((-0.03, -0.06, -0.09, 0.11, 0.08, -0.10, 0.07, 0.01, -0.06, -0.08, -0.08, -0.06, -0.09, -0.04, -0.08), (-0.07, 0.03, 0.01, 0.04, 0.09, 0.00, -0.06, 0.08, -0.07, -0.05, 0.02, -0.07, 0.01, -0.07, -0.05), (0.11, -0.08, -0.03, -0.08, -0.14, -0.01, 0.09, -0.15, 0.10, 0.08, -0.04, 0.10, -0.03, 0.11, 0.08), (0.11, -0.08, -0.03, 0.09, 0.00, -0.01, 0.14, -0.08, 0.11, 0.09, -0.06, 0.10, -0.04, 0.11, 0.09), (-0.03, -0.06, -0.09, 0.11, 0.08, -0.10, 0.07, 0.02, -0.05, -0.08, -0.08, -0.05, -0.09, -0.04, -0.07), (-0.07, 0.10, 0.07, 0.03, 0.11, 0.06, -0.08, 0.14, -0.05, -0.03, 0.08, -0.05, 0.07, -0.07, -0.03), (0.03, 0.02, 0.01, 0.04, 0.03, 0.01, 0.04, 0.03, 0.02, 0.01, 0.02, 0.02, 0.01, 0.02, 0.01), (-0.06, -0.12, -0.16, 0.17, 0.12, -0.16, 0.09, 0.00, -0.09, -0.12, -0.14, -0.09, -0.16, -0.07, -0.12), (-0.09, 0.06, 0.00, 0.08, 0.14, -0.02, -0.04, 0.14, -0.09, -0.08, 0.03, -0.08, 0.01, -0.09, -0.08))
The entry just left of the centre entry is 0.07
The entry at the centre is 0.02
Which number is the entry just left of the largest entry?
Answer: -0.16

A = [[5, 4, 4, 2, 3, 3, 4, 3], [7, 8, 5, 5, 6, 6, 4, 2], [4, 5, 4, 5, 4, 5, 4, 5], [4, 3, 4, 3, 2, 1, 2, 4], [4, 4, 4, 5, 4, 5, 5, 5], [5, 6, 5, 5, 4, 3, 5, 5], [4, 4, 4, 4, 4, 4, 3, 3], [5, 7, 6, 5, 5, 4, 4, 5], [5, 5, 4, 5, 4, 4, 4, 4], [4, 4, 4, 5, 5, 5, 4, 4]]
What is the minimum?
A: 1
What is the fifth entry in reading order?
A: 3
What is the first entry in reading order?
A: 5
The entry just left of the largest entry -> 7
The third entry in reading order -> 4

arr =
  28   187  -387  -205    74    24  -213
 370  -203   157   -57   189  -315   134
 181   -34  -224    -9   -90    38  -422
-133    90  -265   109    69  -308  -307
-660  -210  -171   422    31  -151  -502
  25  -384   -92  -347   324  -118  -218
-722  -390   205  -594   -43   -49  -240
-287    97   382  -213   131  -266   -34
-222   319   -79   -15    67     4  -485
 113  -364   263   150   119  -112  -402
-129   521   160  -442  -105  -250  -427
Indices start at 0.
Read off the median of all entries.
A: -90
Read off the entry in row 0 and column 2.
A: -387
The entry just left of the centre entry is -92
The entry just right of 119 is -112
Read off the entry just left of -224.
A: -34
The bottom-right entry -> -427
Read off the bottom-left entry.
A: -129
Read off the entry in row 0 and column 0.
A: 28
The entry directly below the centre entry -> -594
Read off the entry in row 1 and column 2.
A: 157
The entry directly below -43 -> 131
The entry directly above the centre entry: 422
The entry directly below 370 is 181
Read off the bottom entry of the column that holds the largest entry.
A: 521
Read off the entry in row 2 and column 2.
A: -224
Read off the entry directly above the smallest entry.
A: 25
The entry directly below 134 -> -422
The entry directly below the smallest entry -> -287
The entry in row 1 and column 1 is -203
The entry in row 0 and column 1: 187
The top-right entry -> -213
Read off the centre entry.
A: -347
Read off the entry just right of 263.
A: 150
The entry just left of 4: 67
